Each path below is one point turned by a fixed rotation once a step. After each direction that follows a path, write how fast that rotation turns it, in degrees per step (0 if it stays still).
Each turn is a multiple of 5 degrees from 10 to 175, or 0.
Each row of a path follows its step; steps can be skipped.
Path 1:
step 0: -0.7,14.6,8.5,-24.9,0.5,-14.3,-13.4,3.1,7.7,10.1,15.5,-8.3,6.0,-6.9,3.6,-13.6,-1.6,0.1,-33.0,26.4,0.8,-13.2,-1.6,4.3,5.7,-10.3,9.3,-15.2,-5.2,-14.1,5.4,8.5,-12.9,12.9,-9.3,1.1,-1.9,-9.3,-5.7,1.4,12.2,11.6,-16.9,-0.9,-12.8,-2.9,6.0,3.3,25.0,-16.7,-10.3,-23.8,-27.2,7.0,2.0,-3.2,-21.0,29.8,-1.6,-12.8,8.2,-1.0,-1.5,-1.7,3.6,-7.4,-2.7,1.2,-9.8,-4.0,0.8,15.8,14.0,-5.9,-25.1,3.8,13.4,-12.1,11.5,-13.4,0.6,6.6
step 4: -10.1,-0.7,-3.1,1.1,0.3,8.5,-21.9,10.1,8.0,7.2,-6.7,-30.9,-6.4,-5.4,-12.7,4.5,0.9,-8.3,-12.2,1.2,-6.2,11.6,13.5,-1.1,-8.8,10.0,-2.8,18.2,16.9,-7.6,-13.1,-10.8,22.5,12.0,6.2,-6.3,-13.2,-5.5,8.9,7.3,10.5,-24.9,-2.5,-6.2,-6.2,-16.8,4.5,7.1,20.8,9.4,13.1,-17.0,-14.2,14.4,-1.9,7.0,3.3,20.0,1.3,3.1,7.1,-1.0,-7.7,-5.6,17.0,15.5,9.9,21.1,-14.8,15.9,-4.0,9.2,1.4,-0.9,-21.1,-15.6,24.7,-13.2,-7.1,18.4,-2.1,23.1
step 7: 15.3,6.9,13.8,-10.4,2.3,-4.6,-17.5,-16.3,-6.6,-3.3,5.5,-32.5,-3.0,-5.6,-3.7,2.6,-13.5,-14.6,-26.4,22.1,9.1,9.6,17.4,-3.2,12.1,-24.1,-3.5,0.6,12.3,-11.7,3.9,4.5,2.5,6.6,13.6,-11.0,-5.8,5.0,-6.1,-2.1,-18.5,22.5,9.6,-8.6,-18.1,0.7,-2.3,-6.2,-35.4,5.4,16.3,-15.0,8.3,-0.1,-14.8,4.4,1.9,21.7,12.9,-14.3,-3.1,-1.0,2.3,5.3,-4.8,17.3,17.7,10.9,-6.5,16.5,11.2,13.0,3.3,2.6,-5.9,-0.8,8.3,1.2,-13.9,-5.5,-3.5,12.2
step 10: 7.2,14.4,14.4,-17.2,-6.6,-0.6,-5.1,13.9,-16.7,-16.4,2.8,-15.0,-4.1,9.5,3.5,6.6,-8.8,6.6,-20.0,17.7,5.3,-21.5,10.5,-12.0,-6.0,11.5,-19.4,18.6,12.7,9.8,-17.5,10.0,-1.8,8.9,-13.7,-8.2,-22.8,-27.5,-14.7,17.8,12.9,2.6,15.7,-4.9,6.2,6.9,6.3,2.2,10.6,4.1,-3.3,-5.6,0.5,5.2,-3.0,14.9,-10.8,21.8,12.4,-22.2,-7.6,-9.6,-1.2,9.4,14.2,10.6,3.0,1.4,12.0,4.2,-14.9,-13.8,-8.9,-9.3,-0.2,-4.2,-6.4,-5.2,-31.4,5.3,-7.1,14.9
step 11: -8.1,4.8,15.6,-5.2,2.9,11.1,4.6,9.2,-16.1,-18.0,-14.1,-6.3,0.8,-17.8,-15.7,-11.4,-35.9,-5.7,5.2,8.2,-7.5,-15.9,-0.8,-19.6,3.2,-10.6,1.1,13.3,24.3,-16.9,1.0,-5.6,2.6,21.8,11.2,20.8,5.8,-18.8,-3.7,2.1,-16.3,23.9,-6.4,-16.1,6.3,-9.3,13.1,-3.1,6.3,31.3,-2.9,-14.3,3.0,13.3,7.5,10.1,-12.7,7.8,-6.3,13.6,17.0,1.5,3.3,3.5,15.5,4.9,0.8,0.9,-0.8,6.5,-7.9,12.3,-15.2,0.5,4.9,-0.3,1.9,6.0,-3.6,-9.5,1.4,25.8
step 13: -7.1,19.8,-1.5,-4.4,7.5,-17.0,-14.3,-3.0,-22.5,7.7,-1.3,-6.5,5.2,-3.5,-4.2,14.1,-2.3,17.2,-21.6,-4.2,11.1,-21.3,3.0,-8.9,2.1,-8.3,0.5,3.9,-10.0,2.4,23.5,4.2,-2.5,-14.5,24.0,25.9,-17.9,-9.5,-16.8,-1.2,6.3,0.8,-3.7,-7.1,-1.7,33.2,-10.2,-0.9,-0.9,-1.2,20.5,-11.7,1.8,-0.4,-0.8,5.0,-6.0,15.4,-9.4,-24.1,6.3,-3.4,-15.9,-3.6,-3.9,1.7,19.8,14.0,-4.0,16.7,-11.3,-5.5,10.7,-20.7,10.8,-5.4,8.7,14.8,2.9,-19.7,13.5,17.2
step 15: -9.3,12.0,6.5,-1.3,4.8,-3.8,6.4,14.6,-16.9,0.5,-0.4,-21.8,4.0,1.7,0.2,-6.2,-34.4,-4.9,5.5,-10.2,0.6,-11.6,-3.5,7.5,-21.4,16.5,14.9,-18.7,1.1,-9.0,11.9,-14.9,-6.0,6.6,-3.0,-5.3,-11.8,-16.9,9.3,23.4,-6.3,-22.8,5.9,-8.1,7.7,3.8,1.9,-27.0,15.6,-4.5,-16.5,9.4,-2.3,-6.5,-19.3,21.7,-18.4,-6.2,-3.9,-0.1,-7.1,-23.0,-0.3,6.7,8.2,-8.3,3.1,13.5,17.2,-10.2,6.5,-11.9,0.4,8.7,-3.9,3.5,14.5,8.7,5.6,-15.1,6.6,25.7
step 18: -11.4,24.3,-4.4,3.7,24.5,-3.2,-5.3,15.8,-16.0,3.2,24.9,2.4,10.1,14.8,-3.2,-13.2,-4.4,-17.6,-0.3,20.2,4.1,-1.4,-13.0,-15.0,4.1,-1.3,5.6,-5.4,-10.6,-11.5,15.3,-7.7,4.5,11.2,8.4,5.6,3.6,6.4,24.1,1.8,-12.1,8.4,0.1,-21.0,17.3,-8.3,-14.9,-8.2,5.3,14.8,-12.3,-15.9,16.4,0.9,-13.4,4.4,-6.1,2.6,-0.3,-18.8,6.8,-10.4,-9.4,-17.6,-8.1,-17.6,21.0,6.2,-16.6,-5.7,-3.7,-0.2,-22.6,7.5,11.8,-1.9,-1.2,14.3,13.9,-20.8,14.6,-11.4
step 27: -5.0,19.4,17.3,-20.8,0.4,-2.8,-1.9,3.0,-8.1,-1.2,-3.1,-7.6,2.0,-0.3,2.7,-2.1,-20.0,-10.5,-34.6,-4.8,-1.2,7.0,24.0,-11.3,-3.9,21.6,-5.2,-10.5,10.1,-9.7,9.1,-2.0,8.8,5.9,-4.4,6.9,5.6,-1.2,-8.1,33.4,8.4,15.0,3.7,3.0,10.6,-31.4,-5.0,-9.2,-17.1,7.3,-4.9,-8.2,-13.6,19.9,2.1,-25.4,-8.2,-7.2,0.9,10.8,8.3,5.4,-5.4,10.0,18.3,8.5,10.0,-18.8,-7.0,-10.0,8.9,15.3,-11.1,5.9,-2.1,3.8,-9.6,-16.7,16.7,13.2,-1.1,9.0
Speeds:
-0.5,-3.4,0.2,0.7,-2.1,1.0,-0.6,-2.3,3.5,-1.8,6.0,-5.4,3.0,-2.5,0.5,-1.2,-6.6,0.4,0.8,4.3,-2.2,-3.0,-2.2,-2.4,0.9,-0.3,2.3,-0.2,1.7,0.5,-0.5,2.8,1.4,-0.1,-4.1,-4.0,-2.5,2.0,0.3,-2.3,1.7,3.7,3.4,-4.9,0.4,-0.9,1.4,1.9,-0.7,2.4,-3.6,0.1,0.2,-2.1,-7.9,0.9,3.2,2.2,-4.5,-0.3,2.0,-2.6,-3.5,-1.3,-5.3,0.3,-3.2,-1.4,3.1,-3.6,1.3,3.3,-6.5,-2.5,2.0,-0.5,4.9,3.3,0.1,2.7,-0.1,0.6
95
1.5,2.2,0.1,-2.0,2.0,1.0,-1.7,-6.7,3.4,-1.5,1.4,-2.0,2.3,1.8,7.3,1.2,-0.1,-1.9,-2.2,-1.3,-2.2,0.9,1.0,-2.0,1.5,1.3,-1.9,1.1,0.5,0.4,0.9,3.8,-1.9,-0.1,-5.0,2.9,-2.4,-0.7,-4.8,0.2,0.6,0.9,-2.3,2.5,-4.4,-1.4,-0.6,2.8,1.3,-2.5,3.6,-2.2,-1.3,1.0,0.7,-4.4,2.9,1.8,0.3,-8.0,4.0,1.8,2.9,0.4,-0.1,0.9,-2.4,2.9,-0.7,5.3,1.1,-5.0,0.0,-6.2,3.1,-0.4,0.8,-4.3,-0.7,-0.9,-5.2,6.0
110
-0.3,-0.5,-0.7,4.2,-0.5,4.9,-1.1,-0.2,0.3,-1.7,-1.5,0.3,-2.0,1.0,-1.4,2.3,-0.5,0.2,0.8,1.6,-0.9,-1.6,-1.3,-2.2,-0.5,-2.4,4.3,3.7,5.1,-6.3,3.7,2.3,2.8,-5.3,-5.3,1.9,-2.6,3.3,1.6,-0.1,3.4,-2.1,-4.0,0.8,3.0,1.9,-4.7,1.7,-0.9,1.6,1.0,6.9,-3.4,1.4,-0.5,-1.5,-4.0,-1.2,-3.4,-3.2,5.1,6.4,2.4,0.3,2.6,1.8,0.7,-1.9,-2.0,-1.2,4.1,3.1,-0.3,3.2,-4.1,1.5,-4.3,2.3,-3.8,-1.4,0.7,0.5
140
3.6,-3.5,0.3,0.0,2.9,0.0,-3.3,2.6,-0.2,0.7,0.8,3.6,-2.5,-0.8,4.6,0.7,3.9,-0.5,1.8,1.9,-4.1,-2.9,-1.5,-0.2,0.4,-2.9,1.3,-3.1,-4.3,0.9,0.5,-2.5,0.0,0.5,6.0,-4.5,-6.2,1.4,0.2,4.6,-0.3,-1.1,1.3,1.6,-1.9,-3.0,-5.4,3.4,5.3,1.9,3.2,-0.4,-3.2,1.0,-3.5,3.1,-1.1,-5.2,2.1,-1.6,1.7,2.5,-5.9,-0.7,-3.6,1.0,-3.4,0.3,0.3,1.7,-2.1,-0.9,0.7,3.3,1.7,-0.5,-1.9,1.1,-1.5,4.2,4.2,6.6
70
2.5,-0.6,-1.2,-0.9,2.7,1.9,0.7,-0.3,0.4,-5.2,0.2,0.1,3.7,-0.6,-1.8,2.5,-2.1,-6.6,-3.1,-5.6,1.6,-5.4,0.0,-1.6,-0.2,-6.2,0.7,-1.5,-2.4,-3.4,-1.1,-3.7,1.0,-3.5,-0.6,5.0,-1.4,-3.7,0.0,-1.8,-0.9,0.1,6.6,-1.6,0.5,-0.4,4.8,-1.2,2.6,-0.6,0.0,4.3,6.3,0.3,1.4,4.4,-0.1,1.5,3.8,-2.9,-0.3,0.9,-2.1,-0.4,3.8,-0.5,1.2,4.4,-1.0,-0.4,1.6,-3.2,-1.2,-1.2,0.8,-5.0,0.4,5.7,-4.0,-0.4,3.5,1.2
10
-0.8,-3.1,2.6,0.7,5.4,4.1,0.0,2.7,3.2,-2.2,-0.6,1.9,2.1,2.7,-3.9,3.3,-3.3,-1.4,2.4,2.9,0.7,2.2,-1.6,-0.8,-1.3,-3.4,3.4,1.4,0.2,0.9,-0.5,6.9,-1.7,-0.5,5.4,2.0,0.1,-3.7,-1.7,3.0,-5.1,1.4,3.2,-0.2,-5.5,-0.2,-4.3,0.4,0.9,1.4,-1.1,2.0,2.4,-3.2,-1.2,-0.1,2.5,-2.1,0.7,-1.9,-3.2,1.6,1.9,-2.4,-2.1,5.4,3.5,0.3,-0.1,-1.7,0.9,3.7,3.2,1.1,5.6,3.7,1.2,-3.6,1.7,-6.8,-3.1,-2.8
170
